One vector is turned by the same rotation once a tick. Each row is the vector after some number of ticks, and that number follows the row.
The counts run from 0 to 565.
[-118,58,71,60,128,-167,-43,386,-26,-6,-12,151,-192,87,249,342,-17,-114,-55,119,-150,-34,-12,41,134,-158,-133,-238,-15,145,20,-58,110,160,260,-25,126,128,-222] -> 20
[-259,-14,-94,36,-70,99,-157,382,9,-66,-487,180,139,-133,-2,31,-168,21,65,-165,-86,-25,60,-22,18,-59,-116,-105,69,184,-49,-77,216,-163,54,-50,-80,-323,-161] -> 330
[-28,-117,193,41,-51,280,168,-17,-24,61,-2,109,45,23,81,19,-13,-52,118,-386,-155,223,195,-42,258,-204,37,-33,-30,62,256,172,89,8,236,16,-87,128,-200] -> 540
[-164,126,195,32,-241,144,-204,210,130,153,-103,209,49,-77,-206,125,44,98,-39,138,136,-129,-189,-135,64,-329,-160,-15,-24,18,-149,-186,108,-81,45,-37,-115,-374,-120] -> 116
[-135,-96,94,238,113,151,-74,-24,98,47,122,-108,-166,-113,-73,112,106,-14,-89,-145,-166,-118,-44,73,161,-180,-100,17,106,15,-153,91,26,3,140,-11,119,511,-188] -> 391
[-48,47,30,-226,102,-117,-232,-164,144,14,-181,-74,150,-123,-327,2,-59,-55,113,-90,-176,-44,5,242,66,71,-112,-19,191,-168,-407,-179,-111,-104,-248,-25,16,-86,-33] -> 93
[-231,-131,-93,-124,-150,-111,40,169,32,-89,-169,-175,22,-228,-231,-43,-29,-81,221,-214,21,139,193,94,-21,163,87,-155,237,265,-141,-105,-42,-265,-98,-112,41,-201,-79] -> 73
[132,-34,37,-411,14,22,120,-53,67,17,154,-8,193,-11,49,-63,-4,30,-54,82,-206,-26,69,-89,140,-256,69,-276,87,135,-72,138,-171,299,-25,-207,58,56,-281] -> 432
[23,-94,137,-190,90,-24,24,-17,217,194,199,-55,-169,-110,-64,23,97,-170,142,-138,-58,142,-45,-89,458,-17,155,-115,12,217,145,-158,-272,-61,133,35,-45,-104,-321] -> 61
[216,53,-141,-74,16,165,130,-4,10,-65,86,-12,-207,-164,63,-121,-58,-36,14,-382,-360,27,122,49,151,-157,-48,-13,-115,53,-17,76,-276,307,87,-38,-41,244,-143] -> 193
[-22,139,10,225,-63,-98,-174,157,5,-8,-69,284,-224,-73,-57,159,-89,43,3,-276,-264,-55,7,-21,-115,-120,-272,-171,55,-162,-310,-26,-16,74,53,89,284,125,25] -> 4
[-264,7,-6,-97,-221,-4,-42,221,-141,-21,-40,-125,-138,325,12,122,-110,-202,45,87,-143,106,-140,119,-68,-78,-115,-10,-37,-105,-353,-40,195,193,-220,8,-158,10,25] -> 492
[-213,33,195,-104,-156,188,193,133,115,38,-75,-118,-28,-123,-156,79,113,-166,109,-74,-55,96,203,252,23,166,-21,70,125,70,-21,-71,150,-291,-38,-74,-200,-341,-134] -> 292
[-70,78,179,-269,-12,242,-33,2,203,123,-273,75,399,-34,-55,87,-97,-184,29,13,-222,-22,219,124,68,73,-41,23,72,94,70,-77,232,-56,-35,-6,-170,-328,-113] -> 309
[28,50,39,90,-216,-244,-117,44,99,56,-143,31,-85,85,177,-54,-37,-299,120,-113,-396,-168,100,222,170,-46,-81,-172,164,101,-144,98,-181,-28,-198,-1,44,-46,181] -> 185
[-65,18,84,4,-133,194,-118,-73,98,-40,-72,91,226,13,81,61,110,-222,-277,-74,-440,-136,174,119,-67,-102,-201,-196,28,-17,-71,161,234,196,28,-114,61,149,-26] -> 525
[-224,-151,-4,33,-49,-111,-32,95,66,14,-349,-51,69,-144,-26,-9,-252,62,239,-211,-84,-191,22,173,25,29,16,-152,240,131,-190,-35,-185,-279,23,-56,159,104,74] -> 203
[-6,20,-69,-181,65,202,62,209,5,62,182,33,55,-10,-4,-262,-60,-103,-192,-35,-346,69,-170,-222,60,-150,53,-164,-8,115,-143,180,-40,255,-20,-206,-6,-57,-275] -> 302
[95,83,-74,-448,196,-16,102,64,189,-113,-71,-85,136,-206,-122,92,-119,-53,-80,-46,-177,-1,220,-71,41,92,37,-194,-38,154,-72,-128,-75,228,16,-77,56,-88,-395] -> 436
[53,-127,-128,-290,-220,0,-43,46,2,-13,-132,41,130,90,173,12,-145,-93,165,-214,-102,184,123,-79,250,-201,45,-268,-74,273,339,-29,-59,216,175,-48,72,-23,-105] -> 561
[-20,54,-103,60,-86,-85,-52,168,75,47,-117,-99,-232,-116,-10,-122,-153,24,36,-147,-157,-312,-130,121,79,-30,22,-57,60,181,-375,30,-463,28,5,-78,10,130,25] -> 206
[-147,11,58,194,-244,-20,-176,199,3,177,-64,133,-204,-153,-140,94,-113,126,158,-342,34,21,-72,-51,0,-76,-179,-149,94,-53,50,-164,10,-203,260,54,273,-20,149] -> 6
[-48,-78,2,-178,144,356,182,225,-104,-157,-339,65,244,-87,42,45,-178,36,99,-197,-147,120,164,34,25,-108,-94,72,-111,-2,-23,-24,155,51,128,-99,-117,-26,-211] -> 326
[-79,74,144,-44,-141,318,-29,42,156,37,-49,107,156,-30,144,55,106,-103,-286,11,-272,-81,156,27,8,-193,-185,-165,-54,89,174,121,258,181,276,-102,62,-18,-165] -> 524
[-79,-16,129,-296,-129,281,213,25,93,34,-12,-59,86,-130,-258,-6,-45,-150,-107,-191,-37,223,239,-13,-185,221,40,-103,87,2,20,-43,148,-28,155,-149,80,-258,-132] -> 288
[-52,70,130,167,-39,19,207,422,-77,13,-33,188,-370,61,202,102,-77,-188,19,-123,-348,54,115,0,87,-72,-52,-122,-18,157,-58,200,-2,-11,110,47,-131,-126,-72] -> 167
[-137,17,159,-58,-240,29,59,61,115,85,-266,248,178,-17,-38,44,-199,-159,171,-188,-116,4,142,-45,88,41,45,-26,108,141,-146,-29,-12,-171,-107,154,-178,-413,-66] -> 313
[-111,96,32,-154,-216,283,90,142,214,-52,-330,39,174,-109,62,108,-97,-189,-123,-156,-113,-204,250,16,-32,4,-44,-65,-96,231,170,-23,125,146,274,13,-50,4,-120] -> 179
[138,-22,57,-194,2,75,103,-11,12,-79,116,-3,13,-291,-54,11,174,80,-91,-112,-229,72,339,82,25,-88,-76,-350,196,174,112,116,61,55,91,-187,280,87,-214] -> 415
[-122,-34,201,-180,-33,-39,55,354,-95,-17,-258,57,-35,229,263,304,-232,138,135,128,14,-6,31,132,77,-302,-163,-142,-24,58,82,8,85,90,222,-80,2,101,6] -> 364
[35,77,-173,-287,136,-83,-87,-68,155,-112,-29,-149,60,-208,-169,56,-14,-195,8,-112,-296,-13,147,70,38,158,-59,-137,30,45,-258,-180,-99,220,-150,-37,61,34,-303] -> 437
[-52,-194,155,125,-28,251,26,-167,9,92,76,-19,9,88,69,-110,24,-226,165,-431,-247,159,26,112,301,-149,26,75,4,-33,113,181,20,-73,110,33,-61,257,-57] -> 539
[38,-202,-96,-425,46,-19,-27,-103,60,-13,151,-146,247,20,-126,-94,-86,-130,-60,-47,-234,64,-22,-59,133,-47,112,-197,91,75,-159,111,-126,255,-93,-76,177,243,-229] -> 433
[-290,-85,88,15,5,-135,-8,398,-19,-14,-124,41,-157,126,227,404,-105,-146,145,62,4,100,-44,30,154,-51,-63,-205,-6,213,53,-104,200,36,276,71,101,113,-142] -> 19
[-341,68,-45,62,-49,84,-326,162,35,4,-139,-41,-72,-109,-251,45,43,-73,-63,-33,-82,-101,-225,-19,13,-86,-162,53,41,-104,-515,-174,97,-17,-118,10,-41,-97,-109] -> 114
[-56,83,-115,-235,5,187,-179,-83,130,-44,-72,-165,310,-32,-118,-121,37,-285,-141,-44,-431,20,128,183,62,42,-79,27,7,-58,-156,-36,168,209,-141,-227,9,-21,-134] -> 307
[-29,-88,85,-262,5,210,163,34,28,-86,0,66,50,-21,-93,-34,32,77,-38,52,18,-15,10,-207,214,-330,84,-76,-123,236,-130,129,-104,217,-3,-56,-262,57,-392] -> 83
